In the rows, 128 means zero.
Each path is a new rotation, seen through one point. The rows after it are directions, each followed by how far the rotation turns it, in deg/step (0 if it stays put).
Each turn is a multiple of 5 degrees from 10 to 175, or 0.

[139 133 131 127 106 127 128 134 138 120 135 118 129 131 132 131 135 125
 118 132 130 129 130]
[127 137 124 121 109 135 129 128 131 122 145 125 135 129 133 132 132 135
 126 139 128 134 132]
[136 136 128 129 115 125 126 126 141 115 143 128 126 133 126 129 136 132
 117 133 136 132 130]
[131 133 138 119 111 130 132 133 126 116 137 127 132 127 130 131 129 134
 120 141 133 138 134]
[133 130 128 121 108 130 122 127 140 118 139 125 126 129 127 134 129 125
 115 125 129 136 134]
[133 135 131 125 110 135 129 137 134 116 135 117 136 133 133 129 133 128
 122 141 128 132 129]
[127 136 123 122 115 134 121 125 136 117 148 131 131 132 127 132 131 133
 120 133 128 135 132]
[135 133 137 127 118 127 129 133 136 110 136 124 129 135 126 129 132 130
 116 140 136 134 128]
[126 130 133 116 111 134 123 130 128 115 140 130 130 129 128 135 125 130
 118 133 126 138 136]
[134 129 130 124 112 132 122 133 143 115 135 118 128 136 128 132 130 121
 116 132 129 131 128]
[123 135 129 123 114 137 125 134 129 114 142 125 137 135 132 131 129 132
 125 140 123 133 129]
[129 132 128 125 120 128 119 127 140 114 144 129 126 138 123 132 131 129
 115 135 132 131 128]
[126 129 141 122 116 129 130 136 128 108 135 126 130 135 128 133 124 131
 119 141 129 133 129]
[126 127 129 118 112 132 116 130 134 119 141 128 126 134 127 138 124 124
 114 129 124 132 132]
[127 131 131 126 114 132 128 137 137 113 135 116 131 140 131 133 127 125
 122 140 126 126 124]
[121 134 126 123 117 132 118 129 130 117 148 132 132 138 129 135 128 133
 121 137 123 128 129]
[128 128 135 125 120 123 126 131 138 113 139 124 123 140 123 135 126 129
 116 140 135 127 125]
[123 127 138 119 111 129 125 133 123 115 139 130 130 134 131 138 122 130
 119 134 122 129 131]
[128 125 128 121 112 127 120 131 140 123 139 119 124 139 128 139 127 122
 116 134 127 125 125]
Directions:
[133 130 127 128 123 125 133 126 128 133 128 128 128 123 130 127 132 131
 129 127 131 128 130]	10
[123 128 127 128 125 129 132 126 127 124 130 131 129 126 129 129 124 131
 132 123 124 129 130]	160
[129 124 130 125 123 129 128 130 128 130 123 124 127 126 130 130 125 123
 126 124 125 129 130]	80

[128 135 135 133 124 123 138 130 128 132 125 132 125 149 140 121 129 115
 120 131 131 130 131]
[122 134 134 135 121 122 134 127 129 129 121 123 128 150 140 126 129 116
 118 125 126 129 128]
[120 129 127 139 122 124 132 128 134 130 117 123 130 150 140 130 133 122
 121 128 130 133 130]
[124 128 121 139 122 127 136 130 134 133 120 127 126 149 138 123 133 125
 123 134 137 134 132]
[125 130 123 134 118 127 139 128 129 131 125 127 124 149 138 117 124 123
 122 134 136 130 130]
[125 129 126 132 120 127 135 125 128 125 126 125 127 151 143 122 117 122
 122 132 128 130 127]
[126 126 127 136 126 129 128 126 133 127 124 125 129 153 143 129 121 121
 124 134 124 133 131]
[130 127 127 141 126 131 126 128 134 133 123 124 125 152 136 125 129 120
 124 138 128 132 134]
[130 131 127 141 122 131 130 127 132 132 126 117 122 149 131 118 127 120
 119 135 131 128 130]
[126 131 126 138 122 130 134 126 135 125 126 112 124 147 135 122 121 125
 116 131 131 130 126]
[127 128 125 136 129 132 135 129 139 123 127 118 124 148 139 127 121 128
 119 134 130 137 128]
[133 130 130 135 132 132 136 132 138 126 129 126 121 148 138 123 124 123
 121 139 131 137 132]
[134 135 137 134 128 130 135 130 133 128 130 124 121 148 135 120 123 116
 118 135 128 131 131]
[128 136 138 136 127 127 133 129 134 126 125 117 124 148 136 126 125 117
 115 128 124 131 128]
[124 132 134 139 130 127 134 131 140 127 121 117 125 147 136 131 132 123
 116 128 129 136 129]
[127 132 130 138 128 127 139 134 140 130 123 123 122 145 135 124 135 125
 118 132 137 138 131]
[127 136 131 132 124 126 144 133 133 128 126 127 122 144 137 119 128 122
 117 130 137 133 128]
[123 135 134 130 124 124 142 130 131 124 125 127 126 147 143 124 123 120
 117 127 129 133 126]
[123 130 134 133 128 124 135 130 134 127 121 130 129 150 144 131 128 119
 121 129 126 136 130]
Directions:
[130 129 134 129 130 127 122 127 126 130 128 130 129 130 128 130 129 122
 129 128 122 126 130]	60
[125 125 123 128 123 126 127 126 124 130 125 132 131 131 131 127 128 128
 132 128 129 126 129]	20
